128 stands for zero in the data rows.
Each row in the table below has a label, given by one hidden rule.
tensor([133, 121, 125, 111, 136, 112,  60, 135, 168]) P
tensor([ 84, 157, 148, 107, 102, 153, 131, 115, 134]) P
tensor([153,  83, 137, 151, 102, 134, 179, 180,  96]) D
tensor([151, 124, 139, 129, 137, 113,  96, 142, 160]) D
tensor([133, 139, 161,  59, 101, 149, 145, 135, 139]) P
tensor([ 67, 155,  38, 181, 126, 141, 134, 106, 126]) D
tensor([154,  94, 137, 143, 108, 149, 153, 129,  77]) D
tensor([140,  76, 134, 126, 124, 161, 139, 129,  73]) D
tensor([127, 138, 146, 118, 138, 120,  88, 143, 151]) P
tensor([143, 127, 147, 147, 101, 141, 185, 138,  67]) D
tensor([115, 144,  99, 163, 142,  74, 126, 124, 147]) D
tensor([119, 140,  99, 157,  74, 190, 121, 127, 125]) D
tensor([147, 108, 126, 148,  92, 163, 127, 119, 118]) D
tensor([ 89,  65, 147, 131, 162, 147, 152, 178, 102]) D
tensor([168, 123, 120, 151, 207,  74, 150,  93, 114]) D
tensor([115, 134, 111, 137, 155,  87, 142, 142, 143]) D
tensor([160,  91, 154, 144, 165, 147, 235, 146, 104]) D
tensor([136, 142, 143, 140, 146,  85,  99, 125, 146]) D
tensor([120, 153, 155,  98, 107, 156, 119, 125, 159]) P
tensor([144, 132, 126, 149, 149,  91, 123, 136, 158]) D
tensor([140, 138, 133, 134, 149,  86, 135, 126, 133]) D
tensor([136, 130, 143, 119, 139, 110, 102, 146, 163]) P
tensor([129, 134, 128, 139, 146,  81, 142, 122, 133]) D
tensor([109, 124, 111, 176,  83, 160, 112,  93, 121]) D
tensor([154,  79, 144, 110, 121, 139, 104, 133, 149]) P
tensor([144, 122, 142, 128, 141, 107,  90, 140, 155]) P
tensor([ 52, 180, 115, 105, 137, 146,  96, 152, 174]) D
tensor([162, 106, 128, 156,  99, 135, 134, 118, 113]) D
tensor([113, 160,  30, 177, 119, 144, 159,  95,  73]) D
tensor([122, 183,  34, 238, 123,  78, 150,  35,  63]) D
tensor([133, 159, 150, 111, 130, 113,  98, 158, 153]) P
tensor([101, 157,  68, 170, 139, 113, 150,  94,  98]) D
tensor([123, 131, 114, 147, 162, 127, 126, 113, 118]) D
tensor([155, 164, 126,  83,  97, 155, 116, 182, 157]) D
tensor([115, 149,  89, 173, 150,  88, 152, 114, 129]) D
tensor([132, 131, 134, 142, 143,  85, 124, 121, 138]) D
tensor([165, 116, 143,  77, 145, 113, 106, 140, 170]) P
tensor([128, 108, 100, 149, 182, 129, 138, 121, 112]) D
tensor([ 97,  98, 132, 150, 153, 134, 128, 190, 127]) D
tensor([105, 163,  47, 180, 128, 125, 153,  91,  85]) D
tensor([118, 148,  57, 170, 193, 105, 152, 142, 136]) D
tensor([110, 158, 110, 151, 136, 108, 144, 114, 122]) D
tensor([139, 154, 141, 134, 141,  71, 146, 121, 142]) D
tensor([153, 136, 158, 117, 146,  77, 117,  98, 149]) P
tensor([130, 155, 130, 159,  89, 133, 122, 192, 147]) D
tensor([150, 126, 158, 104, 105, 146,  72, 143, 173]) P
tensor([156, 142, 148, 111,  90, 158,  83, 154, 168]) P
tensor([ 74, 144, 163,  96, 101, 168, 151, 120, 116]) P
tensor([144,  54, 123, 148, 128, 138,  78, 122, 127]) P
tensor([118, 182, 105, 138, 162,  95, 124, 117, 136]) D
tensor([165,  38, 131, 131, 134, 145, 144, 117, 112]) D
tensor([ 70,  57, 127, 132, 184, 135,  70, 125, 109]) P
tensor([148, 116, 150, 109,  93, 157, 163,  85,  87]) P
tensor([ 89, 143, 135, 132, 128, 143,  93, 128, 153]) P
tensor([150, 124, 171,  94,  95, 159, 140,  68,  88]) P
tensor([105, 116, 134, 139, 151, 123, 110, 185, 152]) D
tensor([113, 155, 139, 123, 126, 106, 129, 192, 144]) D
tensor([143, 108, 128, 138, 108, 156,  87, 155, 159]) D
tensor([150, 112, 159,  75,  81, 173, 152, 106,  77]) P
tensor([152, 126, 153,  93,  98, 160, 103, 140, 158]) P
tensor([118, 159, 105, 169, 148,  70, 129, 121, 151]) D
tensor([126, 153,  83, 148, 205, 135, 188, 107,  78]) D
tensor([116, 111, 132, 173, 129, 108, 196,  77,  95]) D
tensor([ 86, 206, 107,  87, 191, 108,  94, 128, 181]) D
tensor([118, 160, 135, 180, 106, 121, 161, 227, 121]) D
tensor([116, 118, 135, 133, 128, 139,  96, 174, 156]) D
tensor([162,  89, 166, 186, 140,  26, 121,  46, 113]) P
tensor([146,  94, 136, 127, 109, 164, 147, 114,  81]) D
tensor([ 66, 157, 127, 114, 125, 142, 113, 131, 146]) P
tensor([107, 113, 123, 179, 168,  81, 113,  54,  94]) D
tensor([150,  91, 143, 123, 115, 143,  96, 146, 152]) P
tensor([106, 156, 103, 164,  87, 165, 124, 135, 134]) D
tensor([147, 121, 140,  95, 167, 129, 149, 138, 131]) D
tensor([121, 155,  53, 165, 197, 140, 182, 119,  91]) D
tensor([144, 119, 138, 138, 147, 104,  99, 140, 163]) D
tensor([149, 115, 143, 130,  89, 161,  82, 140, 158]) P
tensor([ 88, 170, 155, 110,  97, 148, 140, 128, 162]) P
tensor([123, 141, 142, 102, 139, 130,  96, 152, 153]) P
Which label does each new row get?
tensor([124,  41, 181, 165, 133,  90, 107,   8,  95]) -> P
tensor([107, 168,  62, 163, 145, 110, 146,  94, 102]) -> D
tensor([147, 124, 160,  69,  72, 170, 142, 117,  87]) -> P
tensor([132,  89, 146, 116,  84, 171,  83, 128, 144]) -> P
tensor([ 95, 144, 138, 129, 107, 136, 110, 104, 148]) -> P
tensor([153,  90, 128, 141, 109, 158, 143, 146, 106]) -> D
tensor([102, 159,  83, 170, 137, 106, 149, 100, 106]) -> D
tensor([114, 163, 139, 146, 147,  94, 129, 118, 139]) -> D
tensor([128,  93, 161,  66,  95, 186, 156, 105,  66]) -> P
tensor([119, 149, 122, 142, 149,  93, 153, 101, 114]) -> D
tensor([197,  67, 149,  58,  56, 170, 224,  99,  58]) -> P
tensor([151, 182,  69, 118, 244, 103, 163, 124, 120]) -> D
tensor([133,  98, 122, 154, 151,  89,  87, 106, 144]) -> P
